128 stands for zero in the data rows.
Here are some points, each followed by its number:
[ 73 188 156  99  87 127  84 171  86  56 130 118  69 127] 0
[108 177 120 117 121 115  79 165  79  86 135 125  83 119] 1
[ 81 174 155 132  85 143  97 156 103  98 157 105 111 138] 2
[106 163 177 111 118 142  73 163  68  95 173  95 110 185] 3
[ 89 181 152 104 117 131  97 182 129  92 153 111  95 140] 4
[ 92 188 125 151  85 122 137 162 121  76 132 104 104 149] 5
[ 96 163 141 100  66  99  84 138  96  73 122  91  88 124] 6
[127 155 145 151 116 132  82 165 106  74 122  96  89 136] 7
[ 56 167 157 152  91 147 135 176 125  68 144  75 140 138] 8
[ 96 176 161 127 145 139 127 156 111  79 133 113  95 167] 9
[ 88 182 147  92 129 142  89 149 146 129 144  84  58 160] 10
[117 170 143 122 100 124  81 151 107 103 144  97  82  99] 11
[118 121 177 102 146 123  87 156  79 119 193 120 118 173] 12
[129 103 150 114 122 146  93 129  67 114 166 103 116 174] 13
[102 175 175 155 136 145 148 163 137  99 137 120 121 113] 14
[ 53 178 141 153  77 158 119 175 113  81 139  98  99 132] 15
[104 190 162 135  73 111 130 171 111  99 136 100 133 108] 16
[ 84 166 143 139 103 177 141 174 120  80 136  87 146 107] 17
[ 91 150 153 137  69 177 144 143 106 106 144 133 150 139] 18
[118 196 122 112 109 145  85 148  94 105 131 102  80 155] 19
[121 150 169  85 141 124 100 179  76 132 169 122 108 192] 20
[ 71 183 154 136 116 147 122 148 127  90 135  86 152 108] 21
[ 63 170 137 157  90 126 128 174 134 100 143  60 129 147] 22
[109 156 146 160 110 149  85 150 124 147 194 104  97 192] 23
[115 171 142  97 143 130  90 161 113  97 150 117  94 164] 24
[116 164 158 104 140 155 103 141  78  82 150  99 116 154] 25
[111 138 138  71 141 132  90 153  80 140 155 137  98 162] 26
[129 183 121 137 119 129 129 162 111 111 146 105 104 171] 27
[109 164 142 158 124 145 120 151 129 105 163  90  88 179] 28
[ 81 150 136 124 103 182 123 182 120  83 136 110 149 112] 29
[128 162 135 100 113 117 102 204  89  67 140 103  67 131] 30
[121 147 136 111 102 140 109 163 124  78 137 118  81 136] 31
[129 127 182 107 128 147  76 145  79 122 221 110 105 159] 32
[109 135 167  83 146 120  96 130  67 135 162 107  92 200] 33
[127 131 158 115 117 123  80 112  83 129 189  88 110 197] 34
[ 98 173 128 159  78 121 132 162 128  98 139 107  96 144] 35
[ 95 149 127  78 162 149  74 128  86 126 180  95 113 155] 36
[ 46 164 150 132  92 157 140 167 123  60 119  71 138 130] 37
[110 161 144 102  95 125  90 165 115  72 162 124 105 151] 38
[115 161 176  85 142 137  69 160  84 127 190 117  88 177] 39
[112 114 187 105 101 134  81 112  70 151 165 126 111 177] 40
[106 164 147  99 117 127  89 150 104  75 134 130  96 165] 41
[104 178 138 120  83 143 101 146 124  94 131  90  82 133] 42
[ 88 159 149  96 131 146  92 177  77 105 144 114  94 144] 43
[102 164 169 145  95 125 140 149 134  89 138 120 132 128] 44
[ 92 134 192  82 130 138  90 147  83 120 180 118 100 194] 45
[111 169 144 140  80 128 114 154 119  97 156 125 105 126] 46
[119 149 151 111 135 138  69 159 104  97 128 143  83 184] 47
[105 126 137  86 147 123  95 124  90 127 195 129 110 180] 48
[112 124 184 122 114 134 109 119  74 126 173 116  87 178] 49
[ 58 188 160 132  86 128 138 189 111  67 112  47 122 109] 50
[143 153 154 138 125 122  79 147 128 113 132 125  82 168] 51
[ 77 171 147 152  71 166 165 143 120  90 143  85 144 128] 52
[109 163 136 101 144 147  95 173 113  78 135 103  93 185] 53
[134 180 168 151 150 133 118 164 135  97 131 110  86 168] 54
[118 162 109 119 131 111 133 171 107 101 129  97 107 190] 55
[108 146 147 140 157 151 136 139 132  60 150 104 104 124] 56
[113 123 156  82 134 112 100 138  76 133 166  99  81 161] 57
[ 55 172 130 122  65 135  79 166 111  74 136 105  90 115] 58
[ 68 174 151 150  87 117 133 137 127  88 131 101  82 111] 59
[129 165 141 129  92 132  97 179 122  85 142 107 126 110] 60
[ 83 124 161 106 146 126  78 140  49 104 197  98  96 196] 61
[106 172 145 113 137 129 104 162 126 129 147 109 119 154] 62
[ 87 155 128 111  97 138 153 183 111  69 132 115 125 125] 63
[105 173 128  95 131 142  81 176 116  91 133  96  96 153] 64
[128 125 179 100 121 132  96 172  87 131 184 114 112 180] 65
[113 117 122  91 147 142  75 151  52 146 150 120  98 179] 66
[113 157 164 102 129 119  92 171 116  84 156 126 111 124] 67
[106 170 165 162  86 161 115 152 131  73 156 118  92 122] 68
[128 176 129  83 154 129  89 143 114 105 128 131  77 167] 69
[129 185 146 114 121 110 129 179 135  76 131 102  96 137] 70
[107 167 130 151 137 140 133 161 124  94 153  73 112 130] 71
[119 152 126  81 142 130  80 164 107  87 165 106 121 159] 72
[ 87 177 158 141 152 159  86 145  95 132 164 116  84 178] 73
[130 117 167  90 124 123 101 151  75 146 190 103  85 156] 74
[ 97  87 145 108 150 119 103 142  72 123 180  92  81 187] 75
[121 154 148 112 128 125  91 160  77  70 134 119 112 164] 76
[127 158 139 157 125 114 149 151 123  94 157  95 110 122] 77
[150 168 164 137 133 140 101 160 126 127 175 123  75 168] 78
[156 146 148  91 125 140  65 162  63  91 115  97  89 140] 79
[ 97 162 141 102  93 125 121 150 117  98 129  91  90 143] 80
[108 164 150 149 111 124 134 167 104 108 163  98 129 142] 81
[ 64 161 142 152  92 123 105 163 107  95 157 101 115 127] 82
[110 180 146 124 105 140 111 165 132  94 138 101 102 146] 83
[132 122 163  90 115 142  73 118  68 128 181 105  81 159] 84
[129 185 152 125 106 118 106 164 156  80 126 119 102 146] 85
[118 192 151  78 131 144  80 162  85 104 158 123 104 156] 86
[121 145 151  92 128 132 101 171  83 111 149 109  85 158] 87
[ 92 164 148  98 146 122  89 166 106  81 140 109  74 168] 88
[124 153 156  84 151 141  86 159  60 109 189 116  94 158] 89
[111 161 133 126  97 117  89 167 111  47 116 126 126 122] 90
[116 168 145  93 152 137  71 144  98 142 131 108  88 181] 91
[ 51 172 145 149  55 138 126 149 141  85 122  86 149 134] 92
[131 175 140 152 115 130  84 154 105  86 142 111 104 134] 93
[124 127 150  91 130 120 114 159  90  92 135 114  97 166] 94
[111 172 139 148 128 107  68 156 136  60 134 100  64 130] 95
[124 165 143 102 111 103  87 171  88 111 121 129 125 166] 96
[142 178 156 129 112 146  84 147 121  99 140  96 106 119] 97
[118 141 125 127 132 158  99 153 114  73 140  99  84 130] 98
[115 118 133  93 126 111  61 165  70 107 140 117 118 165] 99
[109 187 161  89 102 138  78 173 116  88 141 100  92 120] 100
[112 173 145  96 122 122  91 176  90  82 127  92  94 142] 101
[118 107 174  98 140 156  70 125  81 151 187 128  86 152] 102
New points follow, each followed by the numbers of its two nearest points above by angle, smallest number first.
[123 178 143 161  74 130 119 172 126 109 129  95 100 137] : 5 35
[ 80 187 136 159 114 134 117 138 131  96 123 130 103 112] : 15 59
[107 184 147 118 141 155 121 143 144  61 139  92 102 138] : 56 83
[119 173 144 134 122  96 147 184 128  66 167 112 120  97] : 70 77
[111 127 140  82 132 112  76 115  92 128 165 124 117 171] : 33 48
[129 135 129 103 115 121  78 183  59 152 165 106  96 171] : 66 87
[ 97 171 144 123 126 127 135 139 122 112 148 116 120 175] : 9 27
[109 184 155 102 132 124  97 176  59 106 148  94  92 174] : 3 87
[103 135 138  99 157 115  69 115  86 132 179  91 100 157] : 36 61
[ 96 158 149  94 131 140  71 169 110 136 139 111  64 178] : 10 91
[127 155 133 144 133 157 118 143 115  64 122  88 108 134] : 7 98
[106 154 157 142 114 123 121 168 115 103 146 115 134 182] : 3 81
[123 167 146 123 107 138  87 169 129  88 141 120  80 133] : 31 100
[109 143 143 106 165 122 101 171  82 118 164 109  95 187] : 20 61
[113 182 147 140  94 156 102 171 114  67 140  97 144 125] : 17 60
[132 193 164  87 100 120  94 176 107  99 128 120  85 110] : 100 101
[120 172 129 148 142 170 139 159 110  96 131  88 145 156] : 17 71
[118 127 150  73 147 140  78 177  81 106 197 117 112 143] : 12 89
[109 142 139 118 141 123 122 166  73  98 159  83  90 160] : 87 94
[100 142 163 124 128 129 122 190 128  86 161 121 100 151] : 4 67
[ 99 132 139  93 103 122  79 152  50 130 157  97  84 168] : 57 87
[147 169 140  91 133 138 101 123 107  78 154 106 106 150] : 25 86
[140 176 138 102  80 144  80 158  89  66 114 126 111 113] : 60 90
[133 168 126  82 152 110  69 168  75  71 125 124 105 162] : 76 101
[112 175 139 131 121 140 104 165 137  96 151 100 100 144] : 4 83
[105 149 150  88 120 132  81 135  88 124 188 137 107 154] : 39 48
[107 175 151  89 131 134  81 160 113  90 146 100  94 179] : 24 53
[109 157 145 159 109 121 132 155 114 115 165 102 116 196] : 27 28
[117 118 143  79 143 139  75 105  59 111 186 107  90 167] : 61 84
[ 88 157 149 147 123 142  87 161 141  77 136 104 112 155] : 4 83
[ 71 199 125 153  81 184 131 170 111  65 147  72 110 142] : 8 15
[122 179 159 103 122 139  75 169 102 104 154 110  81 163] : 24 86
[114 183 159 135 140 132 140 165 122  96 130 116 145 142] : 9 14
[108 182 143 131 145 126 100 189 105  91 144 121 103 136] : 4 101
[ 93 176 136 129  64 143  92 168 115  79 144 106  89 111] : 46 58
[111 161 161  99 115 148  82 146  90 136 166  98  99 155] : 3 39
[ 98 136 141 107 120 144  75 130  67 117 183  89  80 135] : 61 84
[107 149 160 117 139 114  72 164  75 135 183 120  85 171] : 12 39
[ 83 157 122 132  93 168 138 185 125  64 135  65 145 115] : 17 37
[ 66 180 151 136  84 155  95 159  98 106 147  99  99 133] : 2 15
[121 170 137 156 120 124 106 147 141  98 139  88 131 123] : 71 93
[109 173 138  96  97 113  86 140  89  69 117 100  61 168] : 41 101
[114 174 145  89 144 125  89 171 112  90 146 108  99 160] : 24 88
[100 162 142 108 144 157  71 161 124  59 141 132 113 112] : 67 98
[122 179 170 118  96 115  95 184 112  96 135  96  95 119] : 60 100
[122 139 140 101 116 124  84 180 103 125 166 103  91 171] : 39 87
[124 164 136 106 115 138  77 151  88 132 149 111  82 185] : 39 91
[103 166 123 109 117 109 104 136  98  78 134 124  98 177] : 41 76
[121 202 167 100 131 136  97 138 127  76 144 104  93 133] : 97 100
[109 190 149 134 106 120 123 145 118 102 139 111 125 134] : 16 83
[100 178 157 127 157 159 115 162 140  96 124 122  94 181] : 9 54
[ 77 157 148 129  84 123 100 154 110  61 142  86  82 115] : 0 58
[ 87 137 128  81 138 146  76 155  57  80 122  97  89 144] : 43 101
[103 166 146  80 117 131  78 165  88  77 131  72  85 126] : 100 101
[117 147 138 133 132 161 105 143 124 103 155  91 115 167] : 28 53
[107 172 148  96 130 103  75 134 111 134 147 125 101 170] : 39 91
[114 188 116 153 100 140 138 154 109  91 148 110 146 143] : 5 81
[117 115 174 102 114 137  90 166  90 137 182 113  87 179] : 65 74
[108 183 154 142 134 138  79 175 106  85 145 122  70 125] : 93 95
[107 161 165 116 112 117 111 173 153 101 146 124  99 126] : 4 85
[140 137 176  95 117 143  96 171  79 119 188 109  97 166] : 32 65
[104 137 140  68 119 133  79 150  82 110 144 141  83 167] : 26 87
[111 169 142 135 120 139 128 152 140  97 150 112 131 138] : 8 83
[101 184 154 148  98 137 120 156 141  75 147 116 162 132] : 21 44
[ 90 156 134 169 147 139 118 177 131  79 132  68 118 162] : 22 71
[ 92 178 158 142  92 131  93 182 123  76 145 116  91 153] : 4 83
[122 163 154 145 109 142  79 172 141 136 186  90  87 186] : 23 78
[126 148 160  95 119 145  73 167  85  74 152 128  92 113] : 67 100
[ 72 186 154 154  98 147 141 161  98  68 140 101 109 112] : 8 15
[100 163 160 125  86 138  94 177 108  80 128 134  74 130] : 0 31
[130 161 134 111 113 141 127 149 116  89 128  91 117 148] : 83 101
[109 184 137 105 124 145  94 147  84 149 194 115  85 174] : 39 73
[ 96 177 146 133 140 146 102 157 115 136 151 113  99 161] : 62 73
[106 171 144 136  77 148 105 174 119 112 122 137 107 128] : 15 46
[101 182 143 166 100 127 121 120  96  90 136  74 106  96] : 50 59
[ 96 145 156 128  93 131 134 170 119 117 135 116 136 116] : 16 50
[109 125 164  99 119 155  81 117  84 120 177  93  90 161] : 32 84
[139 153 159 141 106 176 141 167 141  83 137 101 132 113] : 17 68
[115 184 167 119  96 134  78 186 113  94 114  95 101 109] : 60 100
[ 55 183 151 140  49 128 116 124 135  81 146  95 125 138] : 59 92
[113 172 144 164 142 120  97 154 133  83 144  99 108 112] : 93 95
[ 81 184 123 128 113 152 133 153 121  93 137 116 113 109] : 15 17
[116 172 129  90 126 136  82 164 119  74 157 117  76 166] : 24 88
[128 177 135 126 114 124 115 161 100  98 147  90 106 158] : 27 83
[100 172 141 147  88 117  94 153 115  89 142 135 101 119] : 46 58
[128 160 140 151  98 135 117 170 112  63 134 100  89 129] : 7 31
[ 80 181 157 153  93 122 122 186 115  62 126 116 110 148] : 5 15
[113 164 137 121 128 141 125 159 117  74 159 132 160 121] : 17 29
[120 152 134  85 101 122  65 183 121  86 143  92  89 112] : 11 100
[114 179 140 107 147 130  96 161 121 111 179 117  93 169] : 24 62
[ 89 164 126 149  86 160 101 177 129  63 148  99 122 120] : 8 15
[ 99 165 159 149 114 145 114 156 139  90 145 113 102 136] : 68 83
[ 72 165 163  94  92 118  86 154 105  84 146 130  86 117] : 0 58
[117 187 161  88  87 119 111 173 109  97 148 119  92 116] : 0 100
[109 179 144 172 120 139 147 143 134  97 125 105  93 191] : 28 54
[113 167 147 140 156 112 114 159 134  68 167 147 119 144] : 9 67
[ 48 165 157 128  69 148 136 161 116  71 143 112 109 140] : 8 15
[133 147 187  84 150 147  70 155  94 129 187 117 105 185] : 12 39
